In the rows, 128 means zero.
Where one turn sends some rows of the set: a few examples, then the rows asked:
nomi: [142 147 118 183 163 136 146 130 105 115 119 117 126 139 135  97 137 121
 128 115 110 149 129 127 106 146]
Mitis: [154 151 129 122 139 113 111 154 110 105  91  95 124 140 161 156 147 115
 137 107 102 119 125 136  75 147]
mezu: [152 104 141 130 123 131 137 139 124  86 118 133 140 134 109 122 154 119
 138 122 100 134 111 154 117 175]
kem: [152 165 137 140 129 144 175 118 105  96 125 131 142 160 144 130 164 120
 151  94 119 114 110 134 102 145]
kede: [115 135 103 163 144 126 131 118 127 113 130 112 160 174 134 136 106 115
 130 125  93 115 122 117  96 162]
Depom: [138 144 121 133 128 134 104 146 135 104 123 124 132 135 135 152 158 154
 133 112 139 125 105 127 139 120]
nadul: [140 112 163 131 119 152 135 125 125  95 126 119 125 140 137 142 132 124
 133 108 115 155 123 131  95 185]
buson: [148 149 121 116 141 126 107 151 112  96 115 123 131 151 144 141 151 138
 140 106 127 117 106 110 135 101]
neves: [131 124 158 127 108  87 164 172 129 118 124 120 133 136 138 136 127 121
 132 138 109 127 123 133  95 147]
Buza: [117 116 144 143 141 127 150 163 125 102 142 125 119 164 154 141 110 130
 119  92 122 102 152 122  95 108]
tok: [134 153  89 149 140 162 176 124  97 111 123 123 131 139 137 138 137 122
 126 115 105  96 120 128  98 112]
meno: [135 145  77 109 145 115 118 127 130  97 115 111 128 138 132 141 135 128
  92 113 113 137 126 127  99 155]
lofu: [131 111 136  87  94 141 112 140 110 117 110 119 125 139 137 121 143 123
 113 116 106 139 127 132  94 121]
tulu: [146 135 134 101 105 146 171  98 103 103 117 119 131 136 126 153 129 125
 113  92 113 134 124 130  97 116]
gamig: [156 136 117 150 100 117 147 155 132 116 119 108 150 141 126 124 102 121
 104 138 129 111 131 115 132 127]
Veloz: [146 127 133 132 127 131 138 138 134  93 129 129 128 154 111 103 140  83
 160 101 127 119 106 119 125 117]
Rodag: [135  94 143 119 156 156 169 148 125 107 121 126 124 133 133 111 124 125
 117  81 107 117 121 135  98 122]
tirad: [163 120 126 122 109 153 151 134 139  93 128 107 141 130 114 132 125 103
 146 107 106 144 126 155  84 164]
dutum: [130 128 138 121 158 139 138 124  96 119 142  91 119 168 117 130 128 110
 114 119 137 122 150 126  84 141]
zugip: [139 130  79 129 155 117 156 140 123 123 117 113 133 139 138 129 132 121
 179 104 110 120 124 125  99 151]
Bon: [154 150 120 109 130 122 101 131 132 123 108 122 118 126 139 109 158 123
 143 108 104 134 131 144  79 144]
nud: [137 132 116 173 137 130  93 116 125 116 140 120 120 140 130 128 132 125
 117 125 116  85 136 128 104 145]
para: [147 143 140 168 136 141 143 118 107 122 138 104 128 126 103 118 112 133
 120 121  89 132 118 119  89 150]
devok: [150 126 136 159 114 125 170 159 146 123 153 124 128 139 144 108 123 109
 133 108 132 121 105 125 111 153]
gadi: [116 141 128 132 117 106 169 140 109  95 126 150 122 151 152  94 119  97
 143 111 115 115 128 122 103 139]
nibo: [115 130  97 116 105 122 122 128 131 121 112 123 133 119 172 146 128 138
 128 131 123 121 142 128  90 132]
fubo: [128 127 140 161 120 143 146 129 104 114 159 109 129 168 149 150 120 129
 107 117 120  96 147 109 104 142]
Faf: [148 155 133 167 130 135 122 115 121  82 128 126 142 111 128 155 143 131
 133 113  75 115 129 134  93 144]
zib: [137 113 127 121 138  99 149 134 145 123 126  86 138 161 146 136 137 107
 116 126 116 118 148 120 137 146]
bazok: [135 148 139 131 155 107 142 152 128  92  83 125 147 157 115 155 128 152
 114 118 108 127 126 129 116 142]
bur: [146 131  82 152 111 165 159 141  98 118 121 121 134 139 129 135 139 121
 126 116 107  84 118 123  94 139]
vulug: [123 106 131 133 122 101 158 157 113 122 131  87 135 156 120 132 120 142
 122 121 111 134 112 154  96 117]
Buz: [128 111 145 145 127 141 137 160 125 100 143 125 146 145 155 139 115 121
 118 109 128 116 178 122  97 116]
Dof: [137 125 147 102 138 120 122  97 137 103 125 114 129 142 131 115 129 126
 131 101 110 118 122 143  96  91]
Kot: [136 144  63 139 125 160 123 127 130 115 128 118 127 134 134 142 132 122
 144 110 105 123 122 123  99 115]
gelo: [130 132 138 119 130 129 121 156 104  74 129 125 119 143 112 166 132 109
 155  96 104 142 114 122 104 115]
Bev: [151 158 134 141 137 122 145 120 112 100 116 124 103 119 127 164 108 112
 120 100  94 106  92 114 111 138]
Pitat: [141 127 125 118 135 116 127 171 142  93 109 134 149 141 152 131 148 137
 104 126 123 105 128 127 136 121]
sul: [114 128 149 137 148 127 139 139 120  76 126 152 127 122 149 144 122 123
 134  82 100  95 115 132  95 158]

tok -> Buza
sul -> Veloz
bur -> Buz
And these:
Dof -> Bev
tirad -> nadul
dutum -> bazok
gelo -> kem
nomi -> vulug
neves -> Bon
meno -> kede
devok -> lofu
fubo -> Pitat
nibo -> nud

